The rows of Y fall into 5 groups, which share some directions, and each row is roughly a mix of its group's hidden directions.
Y (175 x 10):
[[ -1  24  -2  11 -35  10  10  20  -2 -31]
 [ -8  -1   8  32  37  -4  15  10   9  24]
 [-13 -18   7  15  40  -5  -2  13   4  30]
 [ 21  26 -13 -21 -10  27  -1   2  22 -21]
 [  9  37  -5  35  16  -5  17  -9   1  11]
 [ -4  13   4  37  32  -1  18   4   6  22]
 [-20  25  13  20 -36 -22  -8   4  -2  -6]
 [ 34  -4   1   0   4 -37   9  -8  22 -16]
 [-11  12  10  16 -43   5  -6  -5 -28  11]
 [-21  -6   7   6   6 -35   8  26 -13  27]
 [-15  -1  24  14 -16  -8  37  -5  -4 -27]
 [-21 -13  16   0  -8 -29  31 -18 -13 -16]
 [  0  24  -3  16 -29  20  14  18  -2 -30]
 [ -2 -13 -16  -5  33 -14 -21 -18  -9  29]
 [-11  11  10  -4 -40  23  18  -2  -7 -24]
 [ 14  -9 -10  -8  38 -26 -20   6  10  18]
 [ -8 -39   5 -35 -15   5 -17   0  -2 -11]
 [  9  37  -2  34  19   1  17   2   7  12]
 [ 12 -32  -4 -14  37  -8  17  10   2  16]
 [ 19  20 -26 -25 -11  23  -5   0  20 -19]
 [ -3  12  21  33   3  23   6  33   7   6]
 [ -8  22  -3 -14 -23  -3  13 -26  -9 -36]
 [ 12 -21   2  -9  31 -37  11   6  -1  17]
 [  3 -20 -21 -25  16 -18 -19 -28  -7  15]
 [-19  -3  22  38  19   0 -15  12  -4  21]
 [ 15  34  28   3 -14  16   9  21  16  -9]
 [-24  -9 -38  -7 -18 -21  -7  -9 -20   0]
 [ 20  18   2  -6 -32  19   6  22  16 -23]
 [ 15  31 -15  -2 -15  28   7  12  15 -25]
 [  8 -21  -6  29  23   9  -9   2  -4  37]
 [ -5 -38  25   8  23  -2  -6 -15  -9  20]
 [  9 -17  -7   4  45 -13 -13   8   8  24]
 [-17 -30  -2  -3  19 -25 -12 -18 -14  25]
 [ -9  22  13 -14 -35   1  18  -1  -1 -32]
 [  8 -13 -24 -40  -7 -18  -4 -26  -4  -7]
 [-10 -21 -39 -22 -10 -14  -9 -18  -9 -11]
 [ -7  -1   8  28  40   0  11  14  10  25]
 [ 19  41  -9  13 -25   1  12 -11   2 -17]
 [ -9 -31   0 -20  15 -22 -20 -21  -4  22]
 [ 10  19  -7 -12 -42   3   4 -12  -5 -30]
 [  7  33  -7  14 -24  -8  16 -31  -9 -12]
 [-11 -29  12   0  25 -25  -4 -14 -12  27]
 [ -2  16   3  35  34  -2  16  -1   8  22]
 [-15   0  29  36   8  21   9  22   4   6]
 [-12  29  10  17 -33 -28 -11  -7  -2  -8]
 [-16   5   6  38 -13 -11  24 -25 -13   7]
 [-10 -33   3 -18  12 -25 -17 -21  -7  21]
 [ 20  26  -6 -11 -36   5   2 -10   3 -28]
 [  4  -5  -2  16  20   0 -45   1   5  27]
 [  5 -14  -3  37  10  13  -9  -3 -11  37]
 [ 14  29   6   5 -21  26  13  18  11 -25]
 [  1  27   0  36  26  -5  17   5   6  20]
 [ -9 -31   7  -2  28 -17 -10 -17  -8  29]
 [ 12 -31  -6 -19  39  11  12   0  -1  14]
 [-19 -19  -8  15  -9  34  16 -23 -20  -3]
 [  9 -28 -12 -18  27  34  13   9   2   6]
 [-28 -16  19   8   2 -28  23 -20 -15  -8]
 [ 15 -15 -26 -29   8 -10 -25 -27   0   7]
 [-35   8  -4  -3 -15  34  -6  13 -20  12]
 [ -1  22   4  15 -25  30 -18 -16   8 -24]
 [ 12  23  14 -26 -12 -17  -3  26  19 -22]
 [-11   5   5   3 -35  30  20 -11 -10 -23]
 [  9  26  18 -20 -13 -15   0  29  20 -19]
 [ 16 -28 -12 -15  35  24  12  -1   5   6]
 [ 23  26   7 -32 -10  12  -5   4  27 -13]
 [ 10  21  -6 -13 -25   8  33   4   1 -31]
 [  5 -10  -3 -30 -37   4 -11 -15  -5 -26]
 [ 11  28 -14  -7 -27  21   1  13  13 -29]
 [  3 -12 -20 -25   4 -28 -19 -33  -7   1]
 [  6  36  -3  37  14  -1  19  -8   3  10]
 [-19 -23   2  31  13 -22   5   2 -21  21]
 [  4 -27 -12 -16  39  14   9   6  -9  21]
 [ -1   9  10  -1 -24  -7  39  -6  -3 -33]
 [-13 -30  -9 -10  20 -21 -14 -20 -10  26]
 [ -2 -12 -26 -17  26 -22 -13 -16   1  29]
 [ 22  14  -6 -24 -29  11  -2 -11   9 -32]
 [  8  28  -1  33  30   4  15   2  10  17]
 [ 23  37  -5  -1 -19  15  11  -4  12 -25]
 [ -3 -25  -1 -37 -25   5 -17   7  -7 -20]
 [ -8 -34   9   0  27  -9  -8 -19  -9  29]
 [  2 -15  -8  19  39 -13 -10  -3  -1  32]
 [  4 -20   8  -5  19 -43  19  12   2  14]
 [ -7  13   5  36  31   5  16  15   6  21]
 [  5 -21 -18 -20  31 -17  -8 -20   3  23]
 [ -4 -16 -19 -24  15 -25 -13 -30 -12  12]
 [ 15  11   3  11 -10 -53   5  -3   8  -4]
 [-13   4   6   3 -38  25  21 -11 -14 -20]
 [-18 -27 -28   5  14 -28  -5 -13 -18  13]
 [  4 -18 -21 -21  22 -10 -25 -23  -4  20]
 [-15  28  11  13 -39 -19 -11   0  -1 -12]
 [ -3 -21 -11 -21  23  41   3   9  -8  12]
 [ 20  -1  -2  -5  40 -15 -13  20  23   9]
 [ 12 -27 -12  11  35   2 -15   4   3  29]
 [ 31  19 -20  -9  -6  28 -16  18  15   2]
 [ 12 -10 -21  -7  24  -4 -36 -14   0  26]
 [-14 -28  18   9  20 -20   4 -13 -19  27]
 [ -8 -44  27   5   9  -1  -7 -14 -13  13]
 [-15 -40  29   7  -4  13 -15 -13 -13   2]
 [ -7 -12  -2 -21 -39  -6  -7 -26 -17 -16]
 [-16  -5 -12  21  -4  -6   4 -39 -29  12]
 [ 14 -25 -11  14  27  31 -11  10  10  18]
 [ 11 -13 -21 -14  19  -8 -37 -15   1  22]
 [  9  10 -10 -25 -30   0  23  -8   0 -33]
 [ -3  12   4  35  34  -5  14   3   6  25]
 [  0  17  17  35   4  24   4  32   7   7]
 [ -4  -2   8  24  41   2   8  16  14  25]
 [-23 -23  12  30   6 -18   4   0 -25  18]
 [-15 -40   9 -10  11 -11 -19 -22 -10  17]
 [  4  19  17  17 -20  24  19  28  10 -16]
 [-18  33   5  16 -36  -4 -19  -3  -6  -8]
 [-10  18  21  30  -3   8  35  16  -4 -13]
 [ 14  11   4   7  -7 -55   0   0   6  -2]
 [ 13  -8  -8  -4  38 -26 -20   8  11  21]
 [ 16  41  -4  29  10   6  20  -4  11  -1]
 [ 26 -18 -21 -19  32  24   3  -3   4   2]
 [  1   7   7   7  -6 -56   4   7  -1   7]
 [ 13   8   8   8 -10 -54   4   2   9  -5]
 [  0  18   7 -33  -9  -8  11   8  16 -38]
 [  2  31   0  11 -29  15  10  22   5 -26]
 [ -2  29   2  40  16   6  21  -8   4  16]
 [ -8 -12  14  31  29  13 -19   8   2  26]
 [ 18  13   7   6 -14 -48  -1  -6  12 -13]
 [ -3  18   1  31  34  -3  11  19   5  22]
 [-27 -18   7  18  15 -24   1  -6 -15  31]
 [ 13  14 -17 -30 -28   1  16  -6   2 -28]
 [ -3 -26  17   8  31 -13  -1 -12  -7  33]
 [  9  -2 -26 -31  -4 -26  -5 -31  -8  -7]
 [ 22 -24  -7 -17  40  21  -4   3   5   3]
 [ 20 -11  -8  -6  43   6 -12  17  22   2]
 [ -7  14   6  35  32  -1  21   2   8  20]
 [  9   1  -7 -29 -38   2 -10 -11  -7 -28]
 [ -8  26   3 -13 -32 -25   2 -21 -10 -18]
 [ 20 -12 -23 -26  -1  10 -37 -11  11   6]
 [ 12 -25  -3  13  29  27  -3  21  13  19]
 [  9  -9  -4 -36 -30  -4 -14 -20  -3 -22]
 [-25   0   4  29 -14 -28  15  11 -25  -7]
 [ -9 -15 -15  11  14 -23 -10 -29 -25  23]
 [ 19  10   5  10 -10 -49   3  -8  12 -11]
 [  5  28  -1  35  30  -3  14   4   6  18]
 [ 28  19   0  10 -15 -32  -8 -12  17 -22]
 [ 16 -19  -3 -14  29 -37  12   5  -2  16]
 [  3  -9 -11   2  24   7 -38   7   4  34]
 [ 15  21   4  10 -21  19 -21 -15  16 -31]
 [  3  -9 -18   1  37  -1 -22 -16  -8  29]
 [ 15  -7 -27 -39  -9   2 -13 -23   3 -12]
 [ -5 -27 -20  16  25  11  -9 -23 -14  23]
 [ 17 -14   1  -9  27 -13 -18  30  20  20]
 [-15  27   8  23 -39   5  -6  -9   3 -16]
 [  0 -17  38  12  25   3  -3  -5  -1  30]
 [ -6  21  -1 -18 -17  -9  17 -22  -1 -39]
 [ 14  -8  -1  -4  34 -24 -18  21  14  23]
 [ 16 -20  -8 -10  37  34  -5  -7   2   3]
 [  9  31   3  21 -15  22  18  21   3 -21]
 [-11  26   7 -14 -33 -16  13 -14  -5 -26]
 [ 33  -9   2  -3   2 -34  16  -8  23 -17]
 [ -8  14  18  20 -32 -31   5  14  11 -12]
 [-15 -14  -6  14 -10  38  21 -21 -16 -10]
 [ 21 -16 -14   6  32  -8 -26   2   7  27]
 [ -5  20   9 -15 -38   9  11  -3  -2 -33]
 [  7 -19 -11  10  32 -14 -21   0   0  34]
 [-19   9   8  33 -25  -7  10  21 -15 -20]
 [ -8 -19  -2 -32 -34 -11 -14 -12 -14 -16]
 [  2 -16  -3 -36 -33  -1 -18  -2  -8 -19]
 [  5 -20 -20   8  35  -6 -21 -14  -3  26]
 [  7 -24  -1  18  24   7 -12  18   3  37]
 [-11 -30   2 -30 -29  -5 -13 -12 -13 -12]
 [-21  -4  -2  15 -20  36  17 -21 -17 -11]
 [ -8 -22  33  15  19 -17   0  -3 -10  30]
 [ -8 -23  -7  -7  17 -27 -21 -33  -9  12]
 [  0  16   2  34  34  -7  11  -2   6  26]
 [-11  27  -2  16 -34  26 -14  -1   2 -17]
 [-20 -20  10  30  14 -24   3   2 -20  22]
 [  2 -11  -5 -34 -35  -4 -15 -10 -10 -22]
 [-25   1  12  29 -18 -25  12  14 -24  -5]
 [-11  18   8 -17 -39  -9  14 -10  -8 -27]]
Here is one row of each group, with its name. Which group are the others in?
[ 15  10 -20 -31 -21  -2  21 -16   0 -26]  H
[  3  21  18 -13 -35  -7  19  12   7 -26]  F
[  4 -20  15  -8  32 -15  -9 -12   4  35]  N
[ 15  26  -9 -11 -39   2  -1 -13  -5 -26]  M
[-30 -24  10  -8  10  18  17  23 -12  20]  V

[ 13  -9  -6  -9  37 -22 -21  15  16  18]  F
[-11 -36   4 -31 -24  -1 -14  -8 -10 -12]  M
[  1  -5  -8 -16  -3  45   5  -2  13 -31]  F
[-17  28   6  25 -28  19 -18  -9  -3 -11]  V
[ 21  10 -21 -37   7  11 -16 -10  25  -2]  N
[  5 -10 -16 -18  26  41 -12  -6 -10   9]  V
[  2  23  10  12 -14  26  27  29   6 -14]  H
[ 18  -8   6  23   9  21 -14  28  15  29]  F
